In the rows, zero is written as 128.
One hidden turn or mirror swaps the rows below in pairs. Which row is each named row swapped with?
The rows were stretched afterwards, more along some directions than others.
mogov: [151  95 137 143 130 115 109 135 132 107 118  89 113 162 146 141 121 106
 145]
rubir: [148  91 153 138 150 118 128 138 140 106 159  96 119 127 130 133 127  99
 162]
zude: [154 116 148 132 170 125 127 152 164  94 140  81 156 151 159 127 131  95
 145]
gafir: [126 121 162 138 139 146 135 161 154 143 136 139 171 121 120 118 111 138
 124]
dobo: [125 115 141 144 126 132  79 121 151 118 126 116 133 125 105 126 119 106
 157]
sopof: [144  95 153 124 150 120  95 117 155  85 144  90 143 133 122 141 112 114
 166]
kun: [143 112 139 134 137  94 127 138 129 127 124 133 174 121 133 103 111 107
 156]
zof: [142 106 139 130 151 143  94 137 142 126 146 123 172 171 167 107 133  90
 121]
tura: [117 104 164 157 128 148  98 124 173 106 130  97 120 124 114 164 111  99
 139]
zesu: [145  53 145 146 140 111 100 125 145 108 160 104 165 131 114 121 104 141
 150]
gegi: [142  95 156 115 144 135 100 140 124 111 149 118 156 136 129 118  84 136
 147]
zulom: [133  94 115 141 138 117 126 151 120 128 134 143 144 128 145 105 135 119
 138]
tuk: [148 134 164 143 135 142 106 111 156 125 161 108 133 135 156 160 108 134
 138]
mifo: [149  92 153 158 139 136 115 142 155 105 137 127  98 140 136 127 101 138
 111]
nipa: [134  96 136 158 120  95 111 111 145 134 103 148 178 114 121  84 125 129
 142]
linid: [150  78 123 128 145  97 128 163 144 109 121 114 182 148 123  94 140 106
 135]
Lep: [141 100 155 134 147 153  97 135 141 103 142  74 153 152 145 164  82 108
 136]
kogu: [128  97 142 122 143 107  95 144 138  91 117  95 148 135 124 143  87 117
 154]
reto: [153 100 111 151 142  87 123 163 154  99 102 103 162 150 142 119 144  64
 139]
tiv: [136  77 135 147 130 124 104 133 107 118 137 109 143 157 159 126  96 112
 126]
ziza: [142  80 160 180 126 122 130 111 146 102 127 120 121 112 136 101 122 131
 128]
Milak: [129 107 168 172 127 161 110 104 147 135 144 115 128 118 121 135 133 131
 120]
Dobep: [124  85 158 128 139 140 118 149 132 128 158 113 146 127 116 118 104 146
 142]
livar: [134  67 151 164 143 139 115 136 138  96 129 108 132 133 136 123 144  97
 104]
vaf: [118  85 153 181 121 128 127 127 164 120 117 128 137 117 111 107 151 111
 123]
piv: [152 101 168 135 155 134 117 123 179 110 155  92 141 126 138 140 129 145
 130]
nutop: [139  88 126 146 151 110 135 148 131 116 146 119 115 114 120 134 123 120
 136]
buno: [154 126 156 134 158 125 115 138 164 104 131  95 145 161 159 137 110  90
 138]
safif: [133  94 132 136 141 119 119 128 112 114 125 116 164 127 138  95 106 155
 125]
godi: [133 126 160 144 154 123 117 142 158 124 130 114 169 103 126 116 112 114
 131]
Keve: [121  66 113 146 121 101  91 116 115 138 133 149 162 134 119  88 130 119
 145]
bikis: [124 105 175 149 127 165 117 110 144 147 146 139 140 111 128 115 104 146
 122]
magu: [133 130 149 123 136 138 103 117 179 132 149 136 158 129 121 135 123 116
 152]
pamu: [143  82 128 150 140 123 114 160 139 115 131  97 160 178 148 139 123  79
 130]
nanol: [127 113 137 126 140 121 130 150 180 122 115 138 151 119 103 130 123 109
 144]
seko: [139  85 158 143 147 151 115 148 155 110 164 106 143 140 136 120 125 133
 136]
gotor: [152  67 132 149 156 120  97 137 139  98 150  82 154 154 145 110 123  98
 153]
Zutel: [124  61 142 158 134 117 135 129 156 120 116 134 144 121 109  99 143 107
 123]
giga: [135 100 128 155 120 110 128 141 151 121 108 149 143 129 127 119 116 149
 124]
Sar: [127  96 129 148 124 128  96 134 115 141 141 123 165 159 159 106 129 128
 126]
mol: [133 105 137 146 141 136 140 148 166  93 128 115 103 132 140 160 118 100
 121]
zibu: [140 101 154 126 136 134  85 101 141  96 136  83 129 147 133 153  85 117
 159]
Mibo: [142 105 132 126 122 124  91 119 156 130 124 126 170 164 135 129 108 126
 117]
Zazuf: [126  91 131 157 126  96 135 145 151 111 118 139 124 108 110 128 105 140
 132]
zezi: [127 108 141 114 141 111 116 129 161 130 136 117 167 107  94 143 115 131
 151]
kago: [141 119 131 152 123 102 109 128 149 145 115 128 169 142 126  97 143 118
 148]
Zasa: [143  86 147 174 142  91 124 146 151 101 129 111 137 109 127 102 117 124
 153]
gagub: [119 109 134 128 143 162 114 137 143 119 125 106 136 161 135 126 130 102
 117]
suz: [143 104 168 142 130 132  97 104 189 110 135 108 148 112 101 142  94 133
 140]
Noz: [136 106 166 153 147 133  96 133 177 109 128 101 155 149 136  99 132 110
 142]

Swapped with mifo: livar
Swapped with tuk: rubir
Swapped with zezi: kago
Swapped with gafir: Keve
Swapped with ziza: mol

One hidden turn or mirror swaps the rows below in pairs. Which row is each named row swapped with?
The rows were stretched afterwards, more along some directions than others.
Gesi: [113 155 148 108  83 104 136 140 121 139 120 130 125  93  99 128 120 135
 108 150 125 162 178 122 157 106 150 129 117 139 102 143]
vofu: [131 133 160 107  94 104 133 140 115 121 147 110 132 131 102 120 147 163
 125 138 123 166 134  99 125 165 156 144 150 130  83 127]
Sisa: [159  98 108 113 144  97 109 152 115 108 124 123 119 153 169 137 130 129
 194 107 137 101 107 154 173 129 101 110 127 105 128 119]
pip: [159  98 122 107 138  99 113 136 128 129 121 112 114 135 166 155 124 143
 185 140 156  86 102 149 167 126 103 118 133 128 126 130]
kuz: [111 115 129 133 136 153 127 110  95 140 147 147 126 124 124 111 132 132
 103 136 116 148 144 122 114 132 104 102 137 144 155 111]
gulof: [128 116 133 136 139 133 142 106 108 180 123 127 159 172 148 144 122 144
 109 138 110  85 144 114 141 135  96 153 157 132 139 126]
dibog: [109 146 135 111  85 117 140 144 134 123 132 143 116  92 100 121 115 120
 117 143 110 170 182 113 156 107 150 127 125 119 120 129]
tud: [103 118 106 117 123 104 131 104 111 153 117 118 137 161 137 141 124 145
 137 142 134  78 126 143 132 128  94 127 148 143 148 136]
fop: [134 171  89 109 178  87 202 146 148 126 112 140 124 115 129 131 126 142
 125 141 113 104 148 149 161 102 123 153 160 119 123 159]
Resus: [171 121 130 128 153 146 132 150 131 126 114  85 130 151 149 138 125 154
 100 141 147 108  81 135 144 128 133 150 133 153 103 150]
Patof: [121 136 158 122  83 117 128 130 121 118 151 121 122 123 103 121 131 158
 131 138 129 186 138  96 148 170 160 154 151 143  95 122]
daz: [126 158 147 104 100  99 142 159 127 128 135 132 126  87  99 131 122 123
 117 161 116 157 181 120 155 103 150 130 126 120  93 153]
funa: [159 118 111  99 147  96 119 139 134 110 115 113  97 125 178 159 119 127
 176 116 134  71 103 166 172 125  88 115 144 106 122 132]
Dako: [124 128 120 123 132 114 111 122  97 140 103 104 159 163 124 137 121 131
 132 102 121  71 124 136 132 125 109 124 151 136 163 134]
vosa: [101 107 164 113 122 121 134 130 140 136 136 120 129 151 136 118 115 124
 124 124 120 143 131  89 111 120 110 134  93 135 138 121]
bulav: [150 164 125 134 168 125 138 154 142 103 126 162 148 112 126 114 122  97
 121 105 112 169 144 157 175 127 163 139 138 102 107 130]
zubet: [152 170  92 102 202  85 196 151 152 119 110 137 127 138 139 142 119 133
 125 128 110  82 137 144 169 113 112 144 155 105 120 161]
kat: [154 116 128  99 142  90 129 158 117 127 122 130 127 125 166 157 124 139
 184 125 133  91 115 152 163 129  95 113 136 109 116 122]
Tus: [103 134  96 110 141 104 130 129 102 145 108 119 159 164 142 138 121 143
 142 112 125  59 125 147 132 122  89 113 135 141 156 148]
dofof: [126 128 154 100  90 111 137 145 115 113 152 112 129 116 101 127 151 159
 116 150 138 171 122  96 129 154 157 154 151 130  90 133]
lobad: [142 139 158 116  94 112 120 128 121 113 135 106 123 124 100 127 147 156
 121 128 130 165 137 110 137 171 161 153 154 128  97 116]
gazo: [114 164 120 143 155 139 133 124 135 112 123 165 157 102 129 100 113 101
 136  88 104 161 147 172 153 142 153 123 139 104 127 112]
buzi: [122 131 115 146 136 154 136 103 101 144 122 145 126 131 133 107 118 153
  80 125 107 145 146 114  85 141 103 107 121 141 167 100]
refiv: [128 126 120 129 129 111 121 116 105 154 110 127 142 162 152 147 122 131
 129 108 112  81 128 164 149 140  77 102 160 120 135 117]
zageg: [149 157 125 145 151 123 133 125 122 129 127 171 149 115 141 119 112 103
 121  95  90 158 153 151 174 133 141 135 152 108 133 109]
geriv: [110 118 126 154 145 155 117 101 140 136 105 119 161 121 119 149 119 106
 118 136 107 118 114 155  90 125 129 116 106  92 141 116]
fizok: [129 120 112 116 166 117 131 125 138 131 114 112 144 147 148 167 131 112
 138 130 123  57 114 137 151 140  96 123 166 116 135 142]
Vurug: [ 79 133 113 141 130 145 124 101 142 127  96 129 143 117 133 135 105 105
 127 121 123 119 124 175 100 123 122  99  81 106 149 128]
fime: [109 128 125 128 127 142 132 107  96 136 141 135 131 120 128 112 121 147
  81 141 109 141 147 116  84 132 101 104 124 150 155 115]
roz: [112 175 120 115 103  96 139 155 128 103 127 130 123  67 101 117 116 124
 142 151 124 166 193 139 152 117 153 123 118 124 104 153]
Vos: [154 107 161 154 135 158 111 124 142 146 112  78 138 158 141 128 107 142
 111 140 148 131 100 131 128 130 148 137 122 152 111 110]
toleg: [154 165 113  99 189  82 200 155 159 118  94 139 137 130 134 129 118 121
 123 135 108  90 141 130 162 115 124 170 157 119 119 155]
zonus: [ 95 109 148 111 129 122 139 126 124 152 156 119 122 170 141 129 118 148
 109 123 122 137 126  94 123 110  96 113  98 138 129 133]
tol: [111 110 157 132 131 134 141 131 138 140 138 115 107 178 148 122 115 151
 112 122 133 156 121  91 156 120 116 126  99 144 108 139]
parib: [ 95 115 161 118 122 143 133 139 139 148 142 113 112 170 149 126 118 150
 113 107 132 151 117  92 143 133 119 125 111 148 115 128]
pinof: [131 102 145 148 127 140 127 112 120 150 107  86 123 167 149 118 111 165
 103 143 146 116 110 138 132 109 126 133 111 168 102 134]
popok: [139 170  99 104 193  85 190 161 147 123 109 126 133 119 128 131 114 134
 139 146 129  83 145 134 160 109 125 163 160 110 123 158]
fopip: [127 159 110 138 171 112 141 134 138 110 117 167 146 107 135 105 115 107
 146 101  93 140 157 163 156 134 147 124 137  90 136 116]
gok: [102 123 127 132 138 143 131  99 144 133 110 133 138 131 154 146 108 102
 128 134 126 109 121 166 104 116  96  95  73 115 143 138]
kunaz: [114 149 154 111  84 104 143 144 114 114 153 129 107 130 110 114 140 168
 112 137 124 184 135  95 139 163 157 140 131 147  75 141]
kota: [108 116 112 108 120 104 128 122 105 161 111 115 151 165 134 154 123 147
 127 136 115  68 130 128 132 115  81 117 149 129 146 136]
Lilir: [117 136 143 106  86 112 142 132 114 123 141 118 131 123 109 110 141 170
 128 142 112 166 133 103 132 155 158 167 155 146 103 121]
maz: [138 104 108 104 121  98  98 144 110 129 123  98 135 130 156 139 113 148
 188 127 149  89 111 147 148 120  97 117 109 133 144 141]
koz: [161 169 109 151 170 130 139 140 142  98 116 170 122  97 126 113 121  91
 129 118  84 138 161 158 156 127 153 123 140  90 131 121]
fepav: [119 114 138 136 144 155 134 118 109 138 144 135 130 132 132 108 132 136
  76 136 113 156 130 110 101 125 115 116 142 142 145 105]
mesun: [121 129 151 117  90 118 138 122 125 125 148 116 133 130 103 113 136 160
 120 134 117 173 148 101 145 162 163 159 168 136 101 114]
Faso: [116 156 135 126  82 114 113 143 128 112 113 117 122  95  93 117 109 120
 134 143 133 167 184 125 151 121 167 124 103 130 122 140]
Dero: [139 131 103 106 134 119 142 133 103 146  93 139 167 160 141 142 138 131
 120 117 115  81 128 149 133 131  83 131 140 135 155 148]
Pedak: [120 116 116 141 134 159 120 100 136 152 109 139 172 114 125 140 126 105
 118 149 120 122 118 155  71 121 109 125  90 122 163 123]
tuf: [145 127 132 129 163 151 143 138 146 142 116  91 125 146 167 133 104 159
  83 153 141 105 106 148 138 118 118 131 128 155  93 141]
Piza: [ 66 109 122 139 131 142 135 103 130 142  97 131 151 142 133 130 106 121
 106 128 135 100 118 131  81 110 115 104  66 127 147 136]
Bez: [ 80 108 169 122 122 134 130 134 128 147 155 110 134 158 138 118 118 145
 129 117 132 156 113  92 123 132 122 124  99 133 115 123]
miva: [136 151  91 106 188  83 194 143 141 130 101 137 133 124 129 126 118 142
 144 138 139  94 136 141 156 104 132 171 156 124 131 151]
Nubon: [105 155 127 121  87 129 121 148 131 110 120 121 136  70 100 111 117 115
 142 145 111 171 187 131 139 103 159 137 116 123 129 127]
Bep: [158 123 135 148 166 153 122 130 154 140 125  76 128 136 146 133 108 145
 109 166 146 115 111 150 137 122 139 148 127 137 109 124]
Giru: [121 121 125 113 142 133 136 128 104 136 138 133 127 137 136 116 132 157
 102 134 121 144 138 119 118 143  96  98 131 145 140 121]
naso: [134 172 115 142 148 121 129 139 135 100 124 168 148 104 130 115 116  92
 143  93  81 153 158 158 163 139 151 111 129  95 127 119]
zuto: [150 127 165 151 134 163 125 147 143 146 119  94 136 159 148 131 116 155
  98 140 142 134 111 125 131 131 140 135 126 155  82 117]
kepid: [151 115 132  83 128  77 122 148 118 134 115 116 117 148 173 152 102 148
 174 115 142  70 111 143 172 130  92 126 139 122 131 128]
bul: [145 117 162 135 127 157 120 142 136 134 109  86 122 169 161 132 111 158
  94 127 162 123 101 134 152 126 137 134 115 162  91 142]
Zakeg: [101 169 133 117  80 111 142 154 129 117 120 139 123  90 103 117 103 131
 128 139 124 175 187 121 167 116 152 126 114 135 109 146]
zik: [116 136 159  93  78  94 130 125 114 126 144 113 120 128 115 129 125 167
 119 137 139 161 124 106 146 168 154 150 150 151  93 134]
Nuta: [113 118 120 164 141 144 121  85 129 155 108 140 148 117 128 139 110 113
 117 142 115 115 120 174  79 127 110 103 100 105 147 101]
Vivob: [153 155 100  97 185  83 187 149 148 116 109 129 111 132 151 139 113 142
 134 135 137  90 136 137 185 107 106 161 160 120 116 164]
pupo: [ 92 114 132 132 138 141 111  88 128 151 121 122 153 108 126 149 105 115
 124 135 112  99 101 147  74 122 114 101  94 118 166 120]
daf: [ 97 120 115 142 158 160 118 104 134 134 118 123 155 112 132 148 117 105
 123 131 120 105  98 158  75 125 115 101  89 112 159 125]
sugan: [ 86 120 144 121 108 122 143 126 128 143 153 130 110 159 134 116 127 159
 118 119 123 158 131  98 117 122 115 129 100 140 127 127]
naba: [101 129 107 143 139 162 139 103 135 147 102 142 157 117 143 137 114 108
 117 122 117 110 124 143  84 117 101 109  98  97 161 109]
pizik: [108 158 145 117  87 110 128 158 135 129 132 115 137  92  96 122 117 136
 131 159 120 163 188 115 159 119 163 132 119 125  95 150]
Fosu: [125 135 108 106 138 100 151 117 122 144 110 129 129 179 158 146 120 142
 130 136 130  59 133 143 141 123  74 123 132 141 137 156]
likul: [134 110 116  87 126  85 118 153 108 121 126 107 121 160 177 134 119 154
 177 101 147  92  99 154 176 128  87 110 125 117 127 125]
ker: [ 95 108 146 127 108 138 116  98  86 142 151 128 143 125 141 100 121 152
 100 120 113 160 136 125  98 135 105 101 131 155 143 103]

Swapped with funa: pinof
Swapped with Pedak: Dero
Swapped with gulof: naba
Swapped with dibog: mesun

One hidden turn or mirror swaps the rows below in pairs. Which row is each named row swapped with?
The rows were stretched afterwards, more along some directions than others.
nofim: [ 99 126 145 121 139 119 139 106 155 132  88 129 135  99 119 138 129]
Mutas: [136 134 147 150 116 127 125 116 155 159 147 136 108 100 154 115 110]
tokim: [116 131 136  87 122 114 119 139 121 127  92 124 120 100 117 131 150]
Muvap: [138 140 129 131 104  94  96 123 145 123 133 113 114  89 132 119 135]
vadi: [118 155 111  98 132 110 118 138 125 121  93 107 128  98 117 121 124]
vuva: [151 155 149 114 117 115  97 137 140 130 134 118 115  84 138 114 110]
fonos: [125 127 110 112 125  99 121 125 114 119 100 124 124 128  95 107 133]
Fufoz: [148 139 159 135 116 115 107 149 189 162 138 155  89  41 122 155 106]
Sigin: [145 121 147 152 106 118 130 120 145 170 170 127  96  99 149 138 126]
Muvog: [147 119 132 129 125  75 122 135 157 133 130 148  96  65 124 109 129]
sotop: [112 143 158 160 112 101 123 137 139 152 112 139 142  91 151 127 126]
vof: [129 140 127 159  95 127 115 114 139 155 131 132 118 127 136 127 117]
noko: [103 136 141 124 100 116 106 148 136 140 123 149 126 101 126 145 129]
sopup: [137 117 159  97 136 103 108 155 160 120 117 144 108  66 129 121 125]
lat: [107 127 128 135  97 141 126 110 140 182 138 116 109 141 132 132 109]
zud: [111 123 160 111 129 119 111 131 169 154  84 139 106  68 100 153 127]
Kes: [139 135 168 126 128 112 109 141 182 153 166 130  88  39 148 172 122]
zub: [136 114 127 111 107 132 112 106 149 142 109 115  95 128 120 105 137]
pim: [132 137 176 133 117 132 106 143 189 159 139 133  98  50 154 167 134]
miri: [134 108 126 126 127  94 127 123 142 132 124 154 125 120 106  94 121]
tadip: [125 152 104 121 141 101 131 137 144 128 131 148 119  86 107 122 103]
bib: [130 143 166 136 128  95 117 138 155 131 143 145 129  51 136 149 100]
mola: [132 123 151  92 128 110 111 132 171 126 165 145  95  57 148 145 121]
guros: [138 146 162 137 110 122 101 154 198 160 155 151  87  47 151 163 115]
Kopo: [120 125 152 116 135 137 131 117 159 147 114 134 120 101  90 141 114]
goveb: [104 134 124 135 129 118 119 115 139 136  84 137 131 134  91 108 108]
fif: [147 137 138 151 116  93 103 143 159 145 132 151 102  82 113 111 118]
sapo: [145 139 153 103 124 113  97 144 164 135 117 126  95  41 154 136 135]
Munan: [114 134 158 138 125 131 145 119 166 187 145 128 105  79 125 167 107]
zegir: [ 99 110 132 137 116 104 130 126 152 146 102 148 120 110 107 121 123]
Raz: [124 127 137  87 123 117 103 146 169 125 101 139 105  89 117 125 133]
kugap: [128 139 172 130 111 145 112 130 172 158 131 129  93  67 150 173 114]
gab: [124 141 152  85 137 101 102 144 156 116  84 137 118  69 110 128 136]
redi: [118 111 137 122 108  97 136 116 126 142 106 141 130 117  96 109 150]
Lomar: [105 112 151 106 111 134 137 113 122 136  97 120 141 122 127 132 133]
vitog: [140 119 134  83 113 126  98 134 160 130  94 118  97  93 120 116 130]
dav: [126 137 134 138 101 111 117 122 149 145 133 129 103  88 161 123 120]
ginib: [116 114 125 144  85 125 117 114 138 162 101 112 102 131 130 126 144]

Swapped with bib: Lomar
Swapped with noko: mola
Swapped with sotop: nofim
Swapped with redi: Muvap

